One turn sends every row of this set to another row. A few are shown first. Where does it send the rows asked after them?
K319: [ 0.75  0.62  3.84 -0.77 -3.62  1.96  0.31 -0.58 -0.51 -2.64  0.86  0.22
  2.04  1.28 -3.46  0.91 -1.74  0.73 -3.28  0.95  1.67]
K117: [-0.83  1.61  2.77 -0.98 -1.09 -0.02 -0.22 -4.35 -1.10  0.25 -1.74 -2.28
 -0.31 -0.52 -3.65  1.40 -1.26  2.91  0.11  5.62  1.69]
K993: [ 0.11  1.01  0.56  0.00 -3.44 -0.18 -0.81 -1.11 -1.27 -0.60 -2.20 -1.35
  0.05 -0.29 -4.81  4.54 -2.21  4.81 -0.65  1.78  1.38]
K164: [ 0.91  0.29  4.13 -0.54 -3.23  2.16  0.63 -0.63  0.19 -3.05  1.11 -0.12
  1.91  0.81 -3.96  0.53 -1.64  0.91 -2.90  1.98  1.68]
K97: [ 0.73  0.66  1.27  3.26 -0.80  2.53 -1.12  0.13 -2.76  0.64 -0.90 -1.59
 -0.89 -3.50 -2.73  0.22 -0.07  2.63  1.41  1.76 -0.06]
K148: [ 3.18  1.96  1.99  0.95 -1.79 -0.59  2.65 -1.16 -1.34  1.16 -1.33  0.70
 -1.50 -1.73 -2.93  2.96 -2.53  2.08 -1.15  2.74 -0.75]
K891: [ 1.89  2.98  1.80  0.72 -0.86 -0.55  0.49 -2.83 -1.68  0.03 -0.13 -2.64
 -2.44  0.62 -2.84  1.71 -1.13  1.27  0.83  3.91  3.22]
K156: [ 1.91  0.20  5.89  3.01 -3.29  2.68  0.18 -2.55 -0.42 -1.27  0.81  0.19
  1.93  1.66 -2.86  0.83 -1.27  3.44 -1.43  1.79  1.52]
K546: [ 3.19  0.78  2.37  1.54 -4.07 -0.76  1.61 -1.12 -1.77  1.58 -1.30  0.73
 -1.90  0.98 -2.11  2.18 -2.76  2.36 -1.72  2.83 -0.85]
K681: [ 1.24 -1.02  4.54  0.36 -3.77  1.11 -1.04 -0.99 -0.37  1.80 -0.13 -0.80
  2.22  0.66 -2.17  0.79 -1.76 -0.90  0.08  3.99  1.74]
K844: [ 0.92  2.40  2.64 -1.00 -3.11  1.42 -0.03  0.54 -2.02 -2.06 -0.33 -1.31
  0.32 -3.72 -0.83  1.27  0.32  1.06 -1.43  1.52  1.44]
K322: [ 1.45  0.00  5.95  2.56 -3.23  2.96  0.11 -2.84 -0.92 -0.86  1.61 -0.37
  1.95  1.62 -3.10  0.86 -1.79  3.54 -1.87  1.77  1.26]
K362: [ 0.86  2.21  3.38  1.65 -2.01  3.00  0.58 -1.19 -2.43 -2.88  1.07 -1.20
  0.27 -2.38 -2.38  1.05 -0.03  4.59 -2.08 -0.07  0.91]
K325: [ 0.56 -1.71  3.49  3.62 -1.79  2.48 -1.71 -1.92 -1.82  2.55  0.58 -1.38
  0.94  0.39 -3.86  0.11 -2.06  1.81  1.29  3.16  0.47]
K856: [-1.86  1.10  1.03 -0.99 -2.38 -0.06 -1.13 -2.78 -2.08 -1.12 -2.16 -2.26
 -1.31  0.20 -3.98  1.14 -1.27  4.20 -1.18  3.95  0.92]
K724: [-0.29 -0.46  0.22  0.41 -1.45  1.37 -1.53  1.09 -2.14  0.67 -0.45 -1.41
  0.26 -2.12 -3.83  0.28 -1.55 -0.97  0.19  2.35  0.37]
K721: [ 0.25  2.63  2.77 -2.08 -3.57  0.93 -0.56 -3.35 -2.43 -0.27 -1.79 -1.95
 -1.45  0.75 -2.88  0.17 -0.90  4.23 -0.61  3.57  2.25]
K13: [ 1.45  2.42  3.28  2.21 -1.96  2.88  0.65 -0.68 -2.07 -3.28  0.24 -0.45
 -0.06 -2.20 -2.51  1.07  0.12  4.51 -1.72 -0.05  0.76]
K502: [ 1.01 -1.65  4.59  0.75 -4.12  1.16 -1.25 -0.72  0.01  1.28 -0.25 -1.02
  2.01  0.24 -2.46  0.67 -1.53 -0.19  0.16  4.71  1.37]
K921: [-0.27  1.83  2.44 -2.34 -2.01  1.57 -0.16 -3.81 -1.21  0.12 -1.77 -1.14
  0.31  0.92 -5.48  0.99 -2.45  3.89 -0.48  3.61  1.82]
K49: [ 3.35  1.29  1.25  0.96 -2.56  0.08  1.97 -0.79 -1.97  2.14 -1.35  0.94
 -2.00  0.10 -3.60  1.67 -3.38  1.87 -1.00  2.27 -0.66]
K304: [ 1.08 -1.61  3.37  4.18 -1.71  2.38 -1.44 -1.45 -1.34  2.28 -0.30 -0.68
  1.13  0.76 -4.08 -0.02 -1.98  1.77  1.27  3.23  0.37]
K596: [ 1.23 -0.49  4.64  2.58 -2.55  1.29  0.74 -2.91 -1.12 -1.47  1.93  1.04
  2.58  1.80 -2.05  1.42 -1.10  2.63 -1.11  1.56  1.15]
K712: [ 0.74  0.58  1.07 -0.16 -3.54  0.46 -0.97 -1.53 -0.80  0.69 -2.19 -1.12
  0.78  0.86 -5.54  4.23 -2.86  4.26  0.10  2.14  1.76]
K139: [ 0.78 -2.37  2.47  3.38 -2.45  1.25 -1.38 -1.52 -2.24  2.22  0.45  0.32
  1.43  0.83 -2.35  0.25 -1.31  1.80  1.68  2.58  0.53]
K138: [ 2.40  1.01  1.95  1.74 -2.50 -1.29  2.45 -1.17 -1.30 -0.14 -0.81  0.77
 -1.62  0.05 -2.76  3.00 -2.67  2.19 -2.64  2.63 -1.08]
K675: [-0.06 -0.54  0.21  0.42 -1.95  1.71 -1.50  1.41 -1.86  0.27 -0.57 -1.67
 -0.46 -1.89 -3.84 -0.69 -1.34 -0.56  0.20  2.89  0.46]
K685: [ 1.38  2.22  2.89 -1.29 -3.38  2.13  0.23  0.86 -1.46 -1.98 -0.59 -1.28
  0.37 -4.03 -1.58  0.75  0.18  1.65 -1.07  1.71  1.57]
K432: [ 1.44  1.85  2.85  1.19 -1.74  2.18  1.19 -1.32 -2.25 -2.67  1.05  0.85
  1.53 -2.53 -1.93  1.65  0.09  3.93 -0.73 -0.41  1.03]
K714: [ 0.98  0.56  0.31  2.01 -0.90  2.04 -0.59 -0.20 -3.79  0.79  0.33 -0.14
 -0.18 -2.82 -2.17 -0.12 -0.28  2.24  1.83  0.54  0.36]
K299: [ 2.39  3.09  2.63  0.43 -2.09 -0.37  0.62 -3.06 -1.70 -0.78  0.14 -2.37
 -2.35  1.83 -2.39  1.44 -1.23  1.87 -0.05  3.32  3.57]
K181: [ 0.22  0.78  1.31  2.75 -0.73  2.59 -1.18 -0.34 -3.24  0.87 -0.06 -2.36
 -0.73 -3.76 -2.81  0.25 -0.39  2.76  0.96  1.63  0.03]

K138 turns into K546
K117 turns into K856
Where do these go?
K891 turns into K993
K724 turns into K844
K156 turns into K304
K596 turns into K139
K362 turns into K322
K675 turns into K685

